[ 83 109  94  93 137] : fen
[119 157 163  94 131] : bokuf
[ 94 131 165  94 131] : Pileb
[ 92  93 124  77 156] : Rin
common fen Rin:  | [93]
common Pileb fen:  | [94]
common fen Pileb:  | [94]
common bokuf fen:  | [94]
len: [ 83 109  94  93 137] | 5
common fen bokuf:  | [94]
which: [ 94 131 165  94 131] | Pileb

[ 84  95 105  99  63]  doma
[142  71  61 103 103]  Temem
[104  81  64  65  99]  Lasit
common doma Lasit:  | [99]
common Lasit doma:  | [99]
which: [ 84  95 105  99  63] | doma
len: [84] | 1
len: [142  71  61 103 103] | 5
len: [ 84  95 105  99  63] | 5

[ 89 138  67 136] = ripad
[110 121 170 185] = zezud
[110 111 169 169] = Figev
common zezud Figev:  | [110]
len: [ 89 138  67] | 3
common Figev zezud:  | [110]
len: [ 89 138  67 136] | 4

[120 140 118 151 128 122 144 116 142 121 121 100 139 139 138 140 115 120
 133 127 123 108 105 135 124 145 125 159 131 133  92] : kigol
[123 140 118 151 128 121 145 118 130 121 121 100 139 139 137 138 120 118
 136 127 126 106 105 135 124 120 132 156 131 133  92] : Koguf
[125 130 123 130 128 126 141 120 127 121 122 123 128 130 137 121 126 117
 139 131 128 118 125 135 129 122 132 132 131 132 122] : Baze
[120 144 118 151 128 118 144 120 142 121 121 100 139 139 137 141 117 124
 126 127 126 108 105 135 123 124 132 158 131 131 124] : gigiv
[119 125 118 147 128 126 151 112 155 121 131 100 142 142 118 118 134 117
 154 127 136 108 120 136 147 128 132 165 131 139  92] : pamad
[120 140 111 157 131 156 148 116 140 142 121 122 160 110 171 121 130 117
 139 122 130 108  82 131 124  97 118 167 129 154  62] : Fomi
[120 124 123 133 129 112 148 108 152 117 134  91 139 161 103 120 123 117
 148 130 126 108 129 138 136 142 139 159 131 134 102] : Lif
[120 140 111 157 123 156 148 116 140 142 121 122 160 110 171 121 130 117
 148 122 130 108  82 131 145  97 118 167 129 154  62] : biv
[120 140 113 156 124 153 148 116 142 141 121 119 161 114 165 121 129 117
 139 122 129 108  84 130 124 101 119 168 128 154  62] : Nev
which: [120 144 118 151 128 118 144 120 142 121 121 100 139 139 137 141 117 124
 126 127 126 108 105 135 123 124 132 158 131 131 124] | gigiv
len: [120 144 118 151 128 118 144 120 142 121 121 100 139 139 137] | 15
which: [125 130 123 130 128 126 141 120 127 121 122 123 128 130 137 121 126 117
 139 131 128 118 125 135 129 122 132 132 131 132 122] | Baze

[112 111 151 160 120 101 159 142 105 175 139 114] -> Nar
[112 111 151 100 159 101 159 142 102 178 160 113] -> sovu
[134 103 160 119 126  76 156 131 108 165 131 101] -> niru
[140 103 159 125 129  74 153 126 110 160 128  98] -> degug
[133 103 160 119 126  76 156 131 108 165 131 101] -> sufo
which: [140 103 159 125 129  74 153 126 110 160 128  98] | degug
len: [112 111 151 100 159 101 159 142 102 178 160 113] | 12
len: [112 111 151 160] | 4

[149 146 148 126 155 126 142 138 143 123 148 136 122 116 117 130 126 189
 150 135 194] : garer
[129 144 144 124 153 126 138 136 142 119 143 135 121 105 112 129 149  96
 102 122  92] : pota
[131 146 148 126 155 104 142 138 122 123 105 136 122 116 117 130 126 189
 121 135 103] : Makik
len: [129 144 144 124 153 126 138 136] | 8
which: [129 144 144 124 153 126 138 136 142 119 143 135 121 105 112 129 149  96
 102 122  92] | pota
which: [131 146 148 126 155 104 142 138 122 123 105 136 122 116 117 130 126 189
 121 135 103] | Makik
which: [149 146 148 126 155 126 142 138 143 123 148 136 122 116 117 130 126 189
 150 135 194] | garer

[122 133 131 129 126 137 110 126]  Besar
[113 129 141 116 121 128 131 122]  Zug
[125 125 144 108 118 114 161 125]  vodep
[142 137 149 110 135 127 176 115]  purad
[147 127 113 132 146 136 115 129]  muka
[125 125 144 108 124 114 161 126]  Sape
[111 119 139 133 111 123 129 122]  Ziru
[121 130 134 126 123 114 137 128]  Noso
[116 127 113 163 129 140  77 132]  Mosu
[125 125 144 108 118 114 161 142]  Loru
common Besar Sape:  | [126]
len: [147 127 113 132 146] | 5
len: [125 125 144 108] | 4
common muka Besar:  | [129]
common Loru Noso:  | [114]
which: [122 133 131 129 126 137 110 126] | Besar
common Besar Mosu:  | [129]

[147 160 119 120 180 110 100  81 136 136 167 154 101 147 147  82 113 158
 157 187 121 164  96  88  66 136 105 137  68 137 112 134  90  88  70 103
  85]  lum
[144 134 151 101  98  73 136  94 185  85 159 158 176 107 164 165  69 146
 188 115 157 126 104 126 161 164 182  81 155 143 191 183 169 188  86 101
  70]  Megu
[ 68 112 117 122 185 128 177 188 151  74  92 132  78 120  94  70 153 111
  70 187 185 135 158  79  88  97 154  84 125  95 141 179  81 131 131  94
 117]  ker
[110 166  69  65 119  84 119 166 192 109 125 146 110 122 148 143 109 140
 192 118  75 171  91 127  96 121 108 126 145 172 168  88 131  89 183 111
 125]  veka
[154 101 139  77 188 145  82  83  95 170  86 125  65 170  76 183 154 101
  77 173 115 168 163 127 159 111  91 128 133 106 160 121 108 160 164 172
 139]  Forov
[140 111 116  88  73 163 111 173 184 113 147 104 161 181  94 124 175 162
  82 116  89 174  77 183 185 190  73 102 171  92 100 164 119  98 128 190
 170]  Gimez
[138  94 158  93 156 170 189 160 110  72 118  87 153 165 133 148 185  69
 139 175  99  73 149 176  89 114  72 175  73 145 141 110  94 122 190 185
 182]  Zifim
[148 151 192 131 151 102 104  91 157 146 188 181 171 143 158  75 127 151
 104 115 173 108  97 158  84 161  76 105 121 156 119 150 176 155 116 138
 107]  gazo
[ 85  99  74 192 174 152 154  92 116 103 173 188 186 185 148 155 150 111
 184 127  73  96 114 104 123 190 108 144 171  94 102 133 113 187  71 121
 170]  Rivoz
which: [ 68 112 117 122 185 128 177 188 151  74  92 132  78 120  94  70 153 111
  70 187 185 135 158  79  88  97 154  84 125  95 141 179  81 131 131  94
 117] | ker
len: [ 68 112 117 122 185] | 5
which: [140 111 116  88  73 163 111 173 184 113 147 104 161 181  94 124 175 162
  82 116  89 174  77 183 185 190  73 102 171  92 100 164 119  98 128 190
 170] | Gimez
which: [154 101 139  77 188 145  82  83  95 170  86 125  65 170  76 183 154 101
  77 173 115 168 163 127 159 111  91 128 133 106 160 121 108 160 164 172
 139] | Forov

[134 118 118 118 134 134 104 127 118 134 134 119 134 129 118 134 119 134
 134 118] = fasaf
[141 104 104 105 141 141 104 105 104 141 141 105 141 141 134 125 134 125
 125 134] = Durok
[141 104 104 105 141 141 104 105 104 141 141 105 141 141 104 141 105 141
 141 104] = lik
[ 98 182 182 182  98  98 182 182 182  98  98 181  98  98 182  98 181  98
  98 182] = taf
[141 104 104 105 141 141 104 105 104 141 141 105 141 141 105 141 105 141
 141 104] = zede
[134 118 118 118 134 134 118 118 118 134 134 119 134 134 119 134 119 134
 134 118] = soz
common lik fasaf:  | [104]
which: [134 118 118 118 134 134 104 127 118 134 134 119 134 129 118 134 119 134
 134 118] | fasaf

[ 93 136 113 130  88 149 131 116 142 113] = Nuger
[151 126 132 129 137 138 127 130 127 148] = Bisaz
[161 126 128 123 132  68 129 117 119 101] = ton
[112 133 117 128 101 126 130 127 135 110] = luk
[142 122 140 128 157 137 126 129 121 151] = kalen
[117 127 129 127 130 114 128 125 126 122] = rinu
[146 123 137 127 151 121 126 127 120 139] = fil
[136 127 148 127 130 114 128 125 126 122] = Gok
[131 122 143 130 161 161 124 134 123 152] = lovet
[138 124 137 128 149 134 126 130 123 145] = beraz
[121 126 133 131 139 157 126 134 128 149] = Nak
[129 130 147 129 138 138 127 130 126 139] = zos
len: [142 122 140 128 157 137 126 129 121 151] | 10
common zos lovet:  | [130]
which: [142 122 140 128 157 137 126 129 121 151] | kalen
which: [136 127 148 127 130 114 128 125 126 122] | Gok
len: [151 126 132 129 137 138 127 130 127] | 9
which: [146 123 137 127 151 121 126 127 120 139] | fil

[129 132 130 130 134 130 129 131 129 133 130 132 129 130 132 130 129 130
 129 132 131 132 132 132 129 137 130 135 129 131 130 130 131 129 130 131
 130 129 130 130 133 132 130 134 129 136 131 129 129 129 131 132 130 131
 129 130 129 134 133 129]  Gasit
[132 131 132 129 129 130 129 131 130 137 130 129 128 129 133 133 129 130
 130 130 130 129 131 130 129 144 131 131 131 130 134 130 130 129 133 129
 133 132 133 129 132 133 129 135 129 131 129 129 129 129 130 130 132 131
 130 128 131 141 130 130]  lapi
[129 132 130 133 133 131 131 131 130 130 130 133 133 131 130 129 135 131
 132 132 132 136 131 133 130 129 129 131 130 131 130 129 130 133 130 133
 129 131 131 134 131 130 131 130 130 131 133 134 132 131 131 131 132 129
 130 133 129 129 131 132]  Vuv
[130 130 129 132 131 130 131 130 129 130 131 132 132 130 130 130 133 133
 133 131 132 133 130 131 130 129 130 130 130 130 132 130 131 131 131 133
 130 132 131 131 129 130 132 129 131 131 132 131 134 130 130 130 132 130
 131 131 130 130 131 133]  Virab
[133 130 134 130 129 131 129 130 132 133 130 129 129 130 130 133 129 130
 131 130 129 129 130 129 129 136 131 131 131 130 131 132 130 129 131 129
 133 130 133 129 131 132 130 135 129 130 129 130 130 130 131 130 133 130
 130 129 132 132 129 130]  Ler
[130 134 132 135 134 131 131 132 130 129 128 130 134 130 129 130 133 129
 130 133 130 130 132 133 131 130 129 133 129 138 128 131 130 131 129 130
 129 129 129 136 132 129 129 135 132 130 130 134 129 133 131 140 129 131
 131 177 129 129 133 129]  Ses
len: [130 134 132 135 134 131 131 132 130 129 128 130 134 130 129 130 133 129
 130 133 130 130 132 133 131 130 129 133 129 138 128 131 130 131 129 130
 129 129 129 136 132 129 129 135 132 130 130 134 129 133 131 140] | 52
which: [133 130 134 130 129 131 129 130 132 133 130 129 129 130 130 133 129 130
 131 130 129 129 130 129 129 136 131 131 131 130 131 132 130 129 131 129
 133 130 133 129 131 132 130 135 129 130 129 130 130 130 131 130 133 130
 130 129 132 132 129 130] | Ler
which: [130 134 132 135 134 131 131 132 130 129 128 130 134 130 129 130 133 129
 130 133 130 130 132 133 131 130 129 133 129 138 128 131 130 131 129 130
 129 129 129 136 132 129 129 135 132 130 130 134 129 133 131 140 129 131
 131 177 129 129 133 129] | Ses
len: [130 130 129 132 131 130 131 130 129 130 131 132 132 130 130 130 133 133
 133 131 132 133 130 131 130 129 130 130 130 130 132 130 131 131 131 133
 130 132 131 131 129 130 132 129 131 131 132 131 134 130 130 130 132 130
 131] | 55
len: [129 132 130 130 134 130 129 131 129 133 130 132 129 130 132 130 129 130
 129 132 131 132 132 132 129 137] | 26

[128 119 123 126 124 140 140 130 133 132 144 123 133 129 119 158 123 131
 138 124 118 141 128 150 133 130 149 124 129 122 131 125 133 137 123 121
 127 132 130 126 143 114 143 119 124 119 130 134 129 150 142 126 130 127
 133 128 137 114 132 122 139] = gorun
[128 119 123 126 124 140 140 130 133 132 144 123 133 129 134 158 123 131
 138 124 118 141 128 150 133 130 149 124 129 122 131 125 133 137 123 121
 127 132 130 126 143 114 143 119 136 136 107 168 160 129 149 157 137 116
 118 128 139 107 145 132 135] = fofu
[126 122 134 130 133 126 128 132 129 138 142 131 135 145 135 147 123 130
 125 124 119 145 119 143 133 126 138 119 132 126 134 127 133 128 117 118
 125 136 131 146 137 123 129 107 130 114 111 128 127 142 143 119 134 133
 147 126 137 105 123 125 138] = tas
[132 117 117 134 129 142 136 127 141 145 142 124 121 137 123 152 123 137
 143 124 130 147 131 147 131 129 138 122 122 123 139 129 146 139 126 118
 130 127 137 139 147 118 134 113 137 124 106 128 131 142 148 131 118 121
 135 135 141 122 127 128 132] = vog
[158 143 134  86  95 127 135 111 152 145 153 138 131 118 145 180 127 146
 137 150 139 167 127 139 143 125 126 108 136 115 150 117 113 134 132  93
 166 166 159 127 136 118 128 121 142 120 110 110 158 140 135 128 155 107
 157 125 142 115 142 122 121] = zomon
which: [158 143 134  86  95 127 135 111 152 145 153 138 131 118 145 180 127 146
 137 150 139 167 127 139 143 125 126 108 136 115 150 117 113 134 132  93
 166 166 159 127 136 118 128 121 142 120 110 110 158 140 135 128 155 107
 157 125 142 115 142 122 121] | zomon
len: [126 122 134 130 133 126 128 132 129 138 142 131 135 145 135 147 123 130
 125 124 119 145 119 143 133 126 138 119 132 126 134 127 133 128 117 118
 125 136 131 146 137 123 129 107 130 114 111 128 127 142 143 119 134 133
 147 126 137 105 123 125 138] | 61
len: [132 117 117 134 129 142 136 127 141 145 142 124 121 137 123 152 123 137
 143 124 130 147 131 147 131 129 138 122 122 123 139 129 146 139 126 118
 130 127 137 139 147 118 134 113 137 124 106 128 131 142 148 131 118 121
 135 135 141 122 127 128 132] | 61

[ 68 113 159 151  73 120  98 136 159 160 138 133]  sek
[106 129 173 112 137 127 151  90 162 138 160 145]  bovez
[133 186  99 134 135 133  98 165 109 175 123 108]  Pul
[ 68 113 136 159  62 117  98 130 153 153 148 129]  pas
[144 108  77 137 134 116 151  78 140  62 143 145]  vatu
[100 119  70 134  89 114 126  90 147 100 160 133]  Vum
[ 79 108 173 143  84 121  98 148 162 168 130 140]  duged
[144 130  92 126 137 119 151  84 134  62 130 147]  tasuf
[ 84 103 173 132 105 123 106 154 162 175 123 147]  das
[127 186  85 126 132 133 110 165 122 175 143 112]  tup
[ 68 113 129 154  67 119  98 133 156 160 140 133]  Ligef
[ 73 119  99 159  67 115 110 107 150 130 157 126]  pobub
common pas vatu:  | [62]
len: [ 84 103 173 132 105 123 106 154 162] | 9
len: [127 186  85 126 132 133 110] | 7
which: [144 108  77 137 134 116 151  78 140  62 143 145] | vatu
common bovez pas:  | [129]

[176 147 109 148 129]  lutuk
[104 146 146 147 104]  tuk
[147 119 116 130 147]  Niv
common lutuk tuk:  | [147]
common lutuk Niv:  | [147]
common Niv tuk:  | [147]

[104  92 104 160  93 104 162 104] : tigal
[102 182 102 181 102 102 183 102] : rakal
[ 93 183  93 183  93  93 183  94] : Movo
[160  78 160  79 160 160  78 160] : lazed
[106 181 160 180 106 106 182  93] : Gid
len: [102 182 102 181 102 102] | 6
len: [106 181 160 180 106 106 182  93] | 8
common Movo Gid:  | [93]
common lazed Gid:  | [160]
len: [160  78] | 2
common Movo tigal:  | [93]

